Rotation paths and how fast each direction turns (degrees a step)
Each turn is a multiple of 5 degrees from 10 to 175, or 0.
Each row of a path follows its step; steps can be skipped.
Path 1:
step 0: [ 10  -6  -2 -10  12 -21  -1 -14   1   5   9  -9  -3 -11   9  -1  15   2
  28  38  13   4  -3  10   8   9  -9  -8   8  17  -5   6   4   3  42 -24
  -3   4  13 -11  -8  18  11  -3  20 -12 -24  10 -10 -12  -3  -1 -27  10
 -18  -5 -21 -26  10 -12   3  -2  24   8 -12  -1  40  -8  18   5 -22   2
 -23]
step 3: [ -6 -18 -15   0  19  -9   9   2 -28 -13   3  -8   5  -8 -24  22  -5 -14
  12   5 -13 -17  -6  -1   9 -14  22  19   3  -1   3   7 -27  -6  10 -19
  13  28  -2  -8 -14  25  27 -17   6 -23 -24 -15  -8  23  20  -6  10  18
   5 -19   2 -19   4  15 -12  -1  10   9 -25  -7  -1  -6  34  -4  -5   9
  -2]
step 4: [  4  -2   1   1   1  -3  18  -2  11 -35   0 -15 -10   9 -12 -14   2  -1
  11  22   5 -21 -12  19 -17   1 -14   9   7   3   7   1  -5 -21   8 -22
  -1  21  27  -5  17  19   3  -2 -28  -8 -27 -22  -9 -19  35  -3 -16  22
 -16 -32  16 -15  -3  15 -10   9 -25   8  -2  14  -6 -13  12  11  12  -5
 -10]
step 7: [ 14  12  -7   2   3 -18   6 -15   1  -3  -8 -13  -8  -5   5  -6 -41   7
   0  17   5 -25  10   5 -13  26   2   4  20  19 -13  12  -4  12   3   3
 -33  39  -9  -3 -12   6  13   0 -11 -42  -6  -2  -5  12  -9 -13 -15   2
  -5  13   3 -10  12   3 -27   6 -17 -18 -18  22   9 -13   7  14 -11  14
 -21]
step 12: [-11   8 -13  -7  17 -29 -17  17 -13   3  -8 -19 -25   0   2  13   4  -1
  34   8  10   3 -18  -4  -7  18   0  -2  -2  28   0  24  -3   4  10  -3
 -23  19  -8  19   0 -13  31  -5 -14 -14 -15   9  -5  20   3  17  -6  28
  -2   3  -7 -16  -4 -18   0 -12  16  25   1  11  17   6 -18   1 -13  -7
 -35]
step 25: [ -5  -5   6 -13  -7   0 -15 -22   7   2   9  -1 -13 -13   1  17  -5 -16
  12  17  32  -4  -2  15  10  21 -17   5   7  34  -5  42  23  14  15  19
 -21   5   1 -20   5   3  18  13   5 -30  -4   3  -2  -6  17 -11   0  16
 -13  10   0 -28  25   6  -7   0 -15  27  11  12  -5  -9 -11  -5  -8 -22
  19]
step 28: [-23   8 -24   4  20  -5 -10  -8  -2 -13  46  -9  10   7 -21  -7  27  17
  30  18  -6   6   5 -12 -15   0   5   2  16  24 -18   6 -34  -5  -3   2
 -22  -5  23 -10   0  21  25   0  -4 -32  -1   4  -1  21  11   3   9   9
  12   8  10  -2  26  16   1   2   4   4  11   2   2 -16  -5  -8  -5   3
  10]
Speeds:
[-6  4  0  0  0  4  2  7  0 -5 -1  1 -1 -1 -3 -7  1  5  0 -2  0  2  3 -3
  5 -1  3 -1 -4 -4  0 -4 -8  4  1  5  2 -4 10  0  3 -4  7 -3  1 -3 -2 -3
  0 -1  7  1 -4  1 -5 -5 -8  3  1  0  4  1 -2  1  6  3  3  0  1  4  4  6
 -3]
60
[  8  -4  -5  -2  -1   0   5  -1  -2   3   4   1  -2  -5   2  -3   2   2
   5   0   4   1  -1  -2   3   1  -8  -2  -6  -4  -1  -6   6   9   2  -3
  -3   2  -5  -2   5   2   5   2  -2   1   2  -4   3 -11  -4   2  -3  -3
   5  -4  -5  -5   3   0   5   0  -3   2   2  -3   1   1   0  -3   4  -1
   2]
70
[ 2 -5  5 -5  1  1 -2  3 -9 -3  1  3  1 -6  5  3 -5 -1  1  4 -2  6 -2  2
  1  7 -1  4 -1  2 -2 -2 -2 -7 -2  3  4  7  2 -5  2  1  1 -1  5  2 -2 -6
 -4 -6 -1 -5  0 -4 -8 -1  9  3  0  1  1  2 -3  0  0 -3 -1 -1  5  1  0  5
 -2]
20
[ 6  0  2 -4 -2 -3  2  1  3 -3 -5  0 -6  4  2  3  1 -4 -2  5  6 -9  3  2
 -3 -3  2  3 -3  5 11  0 -3 -3  0  8 -4  3  0 -4  2  0  1  1  0  4  1 -1
 -5 -1  1  1  3 -1  1  6 -3 -2 -3 -4  4 -5  2  6  7 -5  4 -1 -1  1  2  2
  0]
55
Path 2:
step 4: [-25   4 -17 -16  -9  -8  -2  -9  -4  29 -15 -27   3 -13  15  -6   7  14
  -2 -34  -4  13  -7  13 -17 -15 -20   2  30  -8  30 -15   4  -6 -16  -6
  11  -5 -22  11  28   8  -5 -15  -6 -27  17 -30   7  13  -5  26 -18   3
  -3 -20  -9  12  21   2  17   1  -4   0 -15   0   8 -19   6   4  -2  -3
 -14]
step 11: [ 16  -1 -44 -24 -22  -4 -22  -4   5 -24  24  -5 -12  -8  -2  15  -5   2
  -3 -18   8  31  -7 -22   8  33   4   5  -8   8 -16   9  13 -10   2  -9
  -8  15  -5  13  23 -16  18  -3   7  -1  -8 -11  -6   9   1   5  36  -2
   0  -7 -10 -26 -13  -3 -32   1   9   8   7  -9 -16  17  -9  -3  15   6
  13]
step 15: [-14  22  11  -9  -9   0  -7   7  -2  11 -23  -3  29  -9 -12 -10 -13  -1
  -8  18  -3   0  26  -1 -17  -6  -2 -11  15   7  -6  17 -17  12  -6  26
  -8 -15 -10   1   7  -2 -26  16  18  32  15  -6  28  27 -18 -18 -24  -3
   9 -13 -17 -22   5 -31  22  -7 -11  12  12  -5   0   4   9   8  11 -19
   7]
step 19: [  4 -21 -11  -6  13  14  11  -5   4 -10  -9   1   6  18   0  -3 -14  16
  -7 -29  26 -17   2  -6  -1  -7  11 -25   0 -21  -2   6 -18   3  -2  25
 -10 -21  12 -17  12   0  14  18 -13 -20  -8 -11 -23  -5  27 -13  26  21
  16  -7  20  18  22  30  -6  22   7   6  13  20 -32  -1 -11 -10   3  -4
   7]
step 33: [-11 -16  -9   5 -13  20  45   4  -4  30  -9  -8   3  -4  25 -24  27   1
  -5  10  -7 -12   2  21  -6  -9  -2 -14  19 -12 -10  -2   3 -14  -4  19
 -16 -16   6  -2   5  11   3   6 -20  20 -13 -24  -5  34   9  17  -4  18
   1 -13 -13  17   4   8   9   9  -7  12  10  -6  13 -29   7  10  -7  34
   3]
step 34: [ 11  -3  10  -1   2 -21 -23  36   2  18 -25   3  -5   8   6 -26  12  -3
 -14 -17 -20 -15  14 -14   7   6  12  30  -7  29  17 -20 -15 -16  -7   3
  11  26  11  11   0 -18  -8   0  25  15  -2  14 -14  19  12  -4  -7  19
  -2  -1   3   5 -24 -10  -4  14  15  -5   2  17 -15   4  -8  -3  13  -7
  37]
step 35: [ -7 -26  15 -33  28  -7  10  -1 -13  10 -16   3   8  -3 -10   0 -12  -1
  -8   8  12 -19  15  23  -6   2  -3 -22  -7 -28  -9  11   2  -7  -2  -8
 -21 -25  10  13 -23 -19 -23  -9   4   5  -2  10  22 -13   6  -4 -19   0
   5  -9  -4   1  -6   8  25  14 -18 -38 -17 -25   0   2   8  18  24 -20
  -1]
Speeds:
[  7   7   3  -2  -2   2   0  -2  -3   4  -1   1   5   5  -1   1   4  -8
  -1  -6   0  -4   0  -4  -1   4  -1   2   4   3   1   0   1   0  -3  -4
   6   2   2 -10  -3  -3  -1   4  -6  -3   1   4   2  -1  -1   2  -3  -2
  -2   9  -2  -6  -1  -2  -3   3  -3   3  -4  -3  -9  -3   0  -3  -1   3
   5]
175
[-5 -5 -1 -1  8 -1 -1 -9 -5  4 -3 -2  5 -5  1 -2 -7 -8  0 -2  3  3  4 -1
  3 -1 -4  3  0  2  2 -3 -2 -3  1 -1  0  7  5  2 -2  0  8 -6  4 -2 -4 -3
 -3 -2  0  5  1 -2  1  3 -1  0  1  2 -4 -3 -6 -1  6 -7  1  3 -4  0 -2  0
  2]
155
[  1  -5  -1  -2  -1   1   0  -5   0  -4  -5   5  -4   1   3   7   2   1
  -4  -3 -10  -2   1  -3   0  -4   3   2   5   1   3  -5  -4   0   2   0
  -4  -5   6  -4  -2   0   1  -4  -3   4   2   0  -1   2  -7   3  -2 -13
   1  -3   2   1   1  -1  -4  -3   0  -2  -1   6   1   0   0   6  -3   6
  -4]
90
[  5   0  -1  -2   1   1   3  -3   2  -5  -6   2  -4  -2  -3   2   1  -6
  -8   1  -1   5  -2   3   1   3  -2  -3   4  -1  -2   5  -1   3   6   4
   4   1  -2  -1 -10   3   1   3   3   1   0  -2   8  -3  -2   3  -2   6
   4  -6   5  10   4  -1  -1   4  -1  -2   2   1  -4   5   3  -5  -3  -3
   3]
110
[ -2  -1   2   7  -4  -7  -1   6  -2  -5  -2  -5   7   2   5  -1   6  -6
   6  -4   2   2   3   2   0   5   2   0   0  -3  -1   1  -2  -3   1  -2
  -5   2   1   3  -1  -3  -2  -2  -7 -12  -1   2   1   4  -2   2   2  -3
   2  -7   0   2   6  -2  -6   3  -1   0   2   6   3   5  -4  -1   0   1
   1]
145
Path 3:
step 3: [ 12   7  15  -7 -11 -14  -1 -12   7 -32  26  14 -11 -18  -3 -13  26  12
  10   3  -8  11  18  38  -2  24  -7   5  -2 -16   2  30   1   6  -9   3
 -18 -27 -17   5   2  -6 -14   1  -1  -4 -15 -11  12  28  14   1  14 -54
 -13 -13   2 -17  12  18  36  -5 -20   5  -4  -3  -7  -2   2  16 -14   4
   1]
step 17: [ -9 -14  -4 -22  14 -16  18  -9  17 -11 -24  -2  -5  -2  -2 -30   0   4
  25 -17 -50 -19  27  -7 -15   8  35  -6   7   2 -16  15 -17   5  -8   2
   1   5 -16  -2  -8  20   6   0  -4 -10 -22 -37  -1   0  20  11  -2  -1
 -25 -32 -12  12  27  -3  17  13   8 -16 -20  -5  11  -5  12 -14  -3 -16
   8]
step 18: [  9  13 -20 -33  17 -21 -12 -16  -3  -7  22  20 -10   1 -18  -5   8 -15
 -30   3 -15   6  26   8 -17  13  22   3 -16   6 -13   0 -20   5   0 -14
 -16 -36   0   3   3  32  10  12   0   7  13 -26 -32   1  18  -2  10 -11
  -4  -5  23 -32   6  10   9 -21  -1   3  -1 -31   9   2 -17 -27  -9   7
  -1]
step 23: [  9 -10  30 -27   8  -4  16 -21   6 -19   4  25  16 -15 -13  -1   3   9
  30 -18 -30  -8   3  -3 -19  -1  -2   0 -19  14  -7  -7  21  22  -6  16
   8  -9 -15   5   7  10  10  19 -17  -6 -10 -28  -6  13  18  -6 -19 -32
 -13 -28  -8   5  34  18  22  15  18  -3  13 -15   1  11  15  20 -15 -14
   3]
step 27: [ 25 -10  28 -17  -8  10 -13 -26  11 -27  -8  -6  -6  -2  -2   9  13  -4
  -1  -4 -34   8  -4  18   7  18  52 -13   2   4  22 -16   1  -3  10 -16
  -7 -17 -22  -5  18 -11 -10  14  -1 -20   5 -19  -9   3  16 -32  -3  11
 -12  -7  17  -4   5  -4  39 -11  18  -2 -33  -3  10  11 -19 -15   0   4
  11]
step 30: [ -2   8   7 -10   3 -21  -9 -11  10  -3   8  12 -25 -18   1 -23  17 -11
  -5 -12 -33  12  27   0 -36   8   0  25   8   0   7   4 -14  16  -4  -2
   0 -21  -5  19 -20  27   1  15  -5  20  27 -10 -31 -14  -1 -17  18 -25
   2 -26   3 -24  21  11  26 -27 -16   0 -20   4   0   5 -11   4  20  -6
 -11]
step 31: [ 25  16  12 -23 -28 -25  -6 -12   7  -9   4  16 -11 -12  12  12 -20 -13
  11  -6 -37   1 -11 -16 -10  -1  -9  -4   2  -8   9  -9 -10  -1  -7  21
 -20 -29 -12  16  25  16  11 -13  -6 -16  11 -17 -24  -3  17  -8 -18   6
 -21 -15  11  -8  23  10 -10 -28  21  14  22  18  12 -16  23  -3 -15  15
  26]
Speeds:
[ 6 -2  0  5 -9  5  8  2  5  0  1  2  2 -5  1 -1 -1  0 -5 -8  0  6 -4  7
 -1  1  3  3  3 -1  6 -7  1 -4  4 -4  7 -2  4  0 -2  4  3 -3 -1  0  2  4
 -3 -3 -4 -4 -4 -2  2 -4  1  1  0  0  3  4  6  1  0  7  1  5 -1  2  3  0
  0]
20
[  2   4   0  -4   2   0  -4   1  -2   0  -2 -11  -4   4   6   0  -4   5
  -2  -3  -2  -5   1   2   1  -3   0   1  -2  -2   7  -3  -2   2   4  -6
   0  -2   1   4   1   0  -6  -3  -1   3  -8   2  -5   2  -3  -5   0  -2
  -5  -1  -5   1   1  -8  -2   3   1 -11  -4  -2   2  -1   0   1   6  -2
   4]
145
[ 3 -3 -4 -5 -1  1 -3  0  0  6 -1  2  1  2 -6  3 -1 -6 -4  1 -3 -3  1  0
 -5 -4 -4  1  1 -1 -1 -1  0 -1  5  5 -2 -3  1 -1 -7  6  2  4 -2  7 -1 -2
 -3 -4 -2  5  7  3  0 -3 -7  4  4  6  3  5  6 -4  3 -5  3 -4  3 -2  3 -7
 -5]
60
[ 6  2  8  6  3  0  2 -6  4  2 -2 -5  5  8 -5 -1 -2 -2  1  3 -5 -5 -1  3
  2  9 -3 -3  1 -2  5  0  1 -4  0  1  2  3 -1 -9  0 -4  0 -1  3  2 -3  0
  2 -5 -1 -1  3  5  1  1  2  0  1 -6  6 -3 -1  1  4 -1  2  1  9 -4  1  2
  2]
65
[  0   3  -5  -4  -5  -7   4   3   4   5  -6  -2  -1   4   3   5   1   1
   3  -6  -4   4   5  -3  -2   5  -1   0  -3   2  -5  -5  -1  -3  -7   0
   0 -10   0  -3   0   2   3  -1   4   0  -5   0  -4  -5  -7   5  -6  -1
   2   0  -1  -5  -2   1  -5  -3  -3   2   2  -6   1   0   0   1   0   4
   1]
55
[  6  -2  -2   2   2  -3  -1  -2  -1   0   1   1 -10   1  -3  -1   2  -2
  -2   2  -6   0  -6  -6  -5   1   0   2   1  -6  -2  -4   1  -4   0  -1
   7   4   4   5  -3   1   1   5  -1   0   0   1  -7  -1   6   1  -1  -1
  -6   7  -1  -1   0   0  -8  -8  -5  -1  -1   4  -5   5   6  -1   3  -1
   0]
35
[-2 -2  3 -2 -5 -4 -5  4  4 -3  1  0 -3  0  2  0 -3  1  6  6  4 -2 -1  1
 10  5  1 -2 -2 -2 -6  0  6 -3  3 -6  5 -1  1 -4 -1  1 -1  3  6  0 -3  0
  1 -1  1  2  1  0 -3  1 -8 -5  4  6  4  5  1 -3  7  4 -3  9 -3  0  0 -3
  2]
35
Path 4:
step 2: [ -8 -14  22  -6  14   3   0  10  16 -28   8  17  14  -1 -16   3 -23  20
   6   3  37   1  16 -30   1  18  12 -16  16  10  19  -7  -7 -31  13 -22
   2   7  13  22  22 -16  -6 -21 -30 -15  -7 -27  -3 -10   2  14  11  -7
  13  -8  -5   3  -5 -23  -3  32  10  -2 -17   3   1 -18  -2 -26   9  -3
  -3]
step 8: [-30   6  -8  14  27 -33  11  12  17  -6 -19  12  21 -23 -12  27   6  13
 -20   5  -3  11  10 -16  -3   4   0  -7   9 -20 -30 -10  -3 -25  -8  13
  -2  -3   7  -3  -6  10  -3  -7   6  15   8 -31 -22  33  -8   3  20  -9
 -19   0   1  20  22 -22   9  20 -27   3   6  12   8 -14   1  24  26  -3
  -7]
step 14: [ 11 -24  11  10  -6   9  -1  26  -2 -25  11  -8  18 -29 -21  26  -4  11
 -10   5 -10 -12   3  10  46 -39   8 -14  15   2  14  -1 -13  20   7 -15
  18 -12  -5  -1  11   7  -3 -10  -3  11  14 -21  -4  10 -25 -11 -21  18
  -1   9  16   9 -11  -1 -16  -1 -34  11 -10   6   5  -8   7  -5  32 -17
  -7]
step 17: [-12  -3   5  21   1  12  -7  -3  16  -6  -1  26   2   7  -4  15  -7 -11
   2 -34  -5  -2 -21 -11   3 -11  15   6   4   0 -16  18   9 -17 -21  14
   2  -1  18  -3 -14   6 -11  -5  14 -28 -35 -13 -26  41  -7  -5 -33 -12
 -10 -21 -24  23 -10  21   9  -8  -3   4  18  -6  26   2   8 -12 -19  24
  24]
step 27: [ -3   5   6   5  23  -5  18  -7   9 -36  -8  -5   9 -10 -14  35   7  15
 -27  -6  11 -12   1  18 -29   5  11 -12  -3  26   4  -8  16  22  12 -16
   8 -28   7  32 -12 -18 -33   4 -18  -8  10  -6 -11  22 -10  -7  -4  -3
  -2 -15 -18   8   4 -39   5   4 -10  23   9  -5  -2 -14 -17 -21 -15   2
  -7]
step 32: [-13  -3  26  -2 -27  10  15   2  15 -16   7  -9  20  24 -19   8 -21  -1
  -2   2   4  -7  23  12  25 -22  -4  10  14  -9  -3 -18   2  13 -13 -15
   1  20  16 -11  19   7 -36   4   7  12 -10   2  43 -14  -4 -14  -3 -20
  10 -18   7   0 -11  20  -9  13 -22 -29 -25  -3 -22  -3  12  -5  13   5
  15]
step 33: [ -1 -25 -18  -4  -3   4  23   6  -5 -11   3  14   5 -25 -15  27  -2  22
 -26  37  20  13 -23   7  28 -16   3  20   5  -6 -13  -1  -9 -11   1  21
 -16   0  19  -9   8  27 -31  -5 -38 -25   4 -27 -27   2  13  12 -15 -13
   2  -3   6  -5  -1  -7   6   4 -13  -3  23  10   5 -10   8   8 -18  -3
  -4]
Speeds:
[-3  2  3  6  1 -7  1 -1  3  3  4 -1  0  2  0  0  0  2 -2 -1 -4 -1 -1  6
  6 -4  4 -5  0 -1 -1 -4  2  3  1 -2 -2 -3  7 -2  5 -1  1 -4  3  3 -6  1
 -3 -5 -5  3  0  5  6 -1 -8 -3 -7  8  1 -3  9  3  0  5  3 -4 -1 -4  0 -1
  0]
100
[ -2  -2   3  -1   1  -5  -4  -2   1   0  -1   0  -4  -1  -1 -11  -3   0
  -2  -1   1   4   1   1   1   5   1  -2   2  -4   3  -2   4   4   1  -2
   5   3   5   4  -7  -5  -3   6   0  -5  -6  -6  -5  -1   7  -1   0   0
  -1   0   2   4  -1  -8   5  -3   1   9  -3   3  -3   3  -5  -4   2  -1
   5]
100
[  7   1   4  -1   3   7  -1  -3  -1   0  -3  -4  -1  -1   2   0  -2  -7
   4   1   5  -1   1   7  -3   2   5 -10   2   8  -1   3   2   5   3  -4
   1  -4   0   2   3  -5  -9   7  -2   5   4  -5   4  -4  -2   0  -3   2
   6  -1   0  -3   4   1   0   1   1  -3  -4   0   2  -1   1   2   7   1
   0]
160
[  4  -1   0   1   0   3   5   1   2  -1   6   1   5  -6   7  -4  -3   1
  -2  -3  -2   3   1   4   0   5  -4  -3   0  -8   3  -2   1  -4   0   2
   0   2   4  -3   7  -1   0   0   1   9  -2   1  -2   8   2  -2  -1  -1
  -2   1   1   0   5  -3 -11   1   5   1  -3  -7  -4   0   5  -4   4  -4
   0]
60
